(in the rows, 128 means zero)
One turn or mirror swaps these rows in pairs. Which row does each one swap with?
k974: [134 137 168 141  80 116 135 124 148 167 137 126 146 140 124 133  81 128]
k976: [105 131  95 105 153 113 114 134 120 117 133 115 102 148 138 137 107 168]
k663: [148 102 129 119 113 116 114 115 141 127 117 159 162  78 139 158 139 127]
k863: [114 111 153 118 112  74 128 107 129 133 196 118 109 132 126 158  89 149]
k882: [179 149 135 147 137 102 119 143 125 106 157 104 156 106 101 132 105 127]
k412: [173 134 137 143 139  94  98 100 105 117 149 147  95 169 130 156 122 115]
k470: [104 126 152 131 158 102  94 147 153 115 126 117 111 135 133 157 107 155]
k885: [100 112 106 104 102  75 131 102 131 142 142 158 111 137 143 124 146 134]
k247: [106 121 156 135 158 104  90 148 142 112 116 118 108 133 130 151 119 157]
k215: [182 135 141 149 134  99 104 112 108 120 157 148  94 162 123 157 123 112]
k690: [152  92 122 136 128  66 131  98  99 138 111 119 132 108 155 136  95 118]
k481: [144  82 120 119 113 113 136 136 133 143 131  89 115 144 151 151  81 158]
k843: [127 137 146 129  76  69  99 124 103 125 113 128 154 123  99 155 123 162]
k72: [157 159 133 131 102  80 130 137 110 126 123 109 179 109 106 146  95 150]
k951: [172 113 134 102 147 115 115 127  90 143 142 138 108 158  96 139 142 124]
k519: [118 159 130 133 124 117 132 122  90 137 149  86 114 113 123 141 163 117]
k131: [186 120 135 104 136 122 123 132 100 151 146 136 112 167 102 149 139 130]
k667: [108 111 131  97 118  99 131 110 115 123 150 140 122  90 161 143 114  87]
k615: [148 129 119 183  94 115 137 112 126 127 176 156 139 125 136 157 141 124]
k633: [191 147 125 105 106  95 126 156 105 145 125 107 137 153 114 163 128 151]
k614: [116 138 167 108 120  91 140 125 171 127 136 140 153 107 155 143 123 119]
k556: [134  82 131 129  86  74 150 105 106 135 161 110 120 114 125 167  89 132]
k650: [116 128 144 116 119 143 130  78 117 142 140 115 133 146 125 110  98 123]
k337: [145 151 125 145  98 114 137 131 119 134 158  93 127  98 152 195 117 107]
k106: [101 156 156 100 122  98 149 128 166 130 145 131 148 121 129 130 118 116]
k931: [124 134 139 126  73  86 106 120  98 106 119 128 149 133  96 165 132 164]
k267: [160 156 129 154 120  86 106 125 116 111 150 143 110 125 160 193 111 109]
k686: [119 114  93 100 140 103 129 145 132 135 138  93 122 148 156 152 101 164]
k848: [142 121 110 154 131 134 160 101  99 142 177 137 132 116 138 157 121 104]
k598: [140  84 110 111 114 112 133 131 127 149 136 102 115 147 150 166  81 165]
k452: [158 152 120 150 100  98 113 128 111 123 149 119 111 111 160 202 120 106]
k357: [133 148  98 120 131 137 119 127 101 108 130 161 143 113 116 137 148 155]
k207: [193 121 137 104 113 122 128 142  94 145 147 130 123 160 105 146 135 149]
k96: [128 118 172 141  93 108 107 138 154 160 114 137 138 140 127 139  83 132]
k371: [124 133 101 136  74  66 122 110 140 142 142 164 126 128 146 136 143 137]
k305: [112 128  98 106 149 119 124 144 134 128 131 105 102 149 147 150 105 168]
k661: [116 155 122 154  89 115 106 135 103 137 148 161 160 125 107 119 133 129]
k308: [186 153 133 108 104  98 119 144 100 147 140 104 141 156 120 174 129 156]
k730: [150 123 108 121 132 132 117 118 112 118 119 158 159  97 121 138 157 135]
k169: [ 97 165 155 103 108 109 156 142 146 132 139 127 143 132 113 123 126 130]
k643: [112  93 112  93 131  84 135 110 123 150 143 153 110 141 132 120 140 108]
k808: [121 108 178 154 113 100 100 148 157 137 120 147 129 140 124 149  95 130]
k135: [144 129 118 171 117 133 151 109 110 136 185 148 129 112 126 155 133 117]
k375: [154  88 116 137 110  72 123  92 100 122 116 117 127  99 149 151  91 117]

k885 is swapped with k730
k106 is swapped with k135
k690 is swapped with k931
k305 is swapped with k131
k207 is swapped with k686

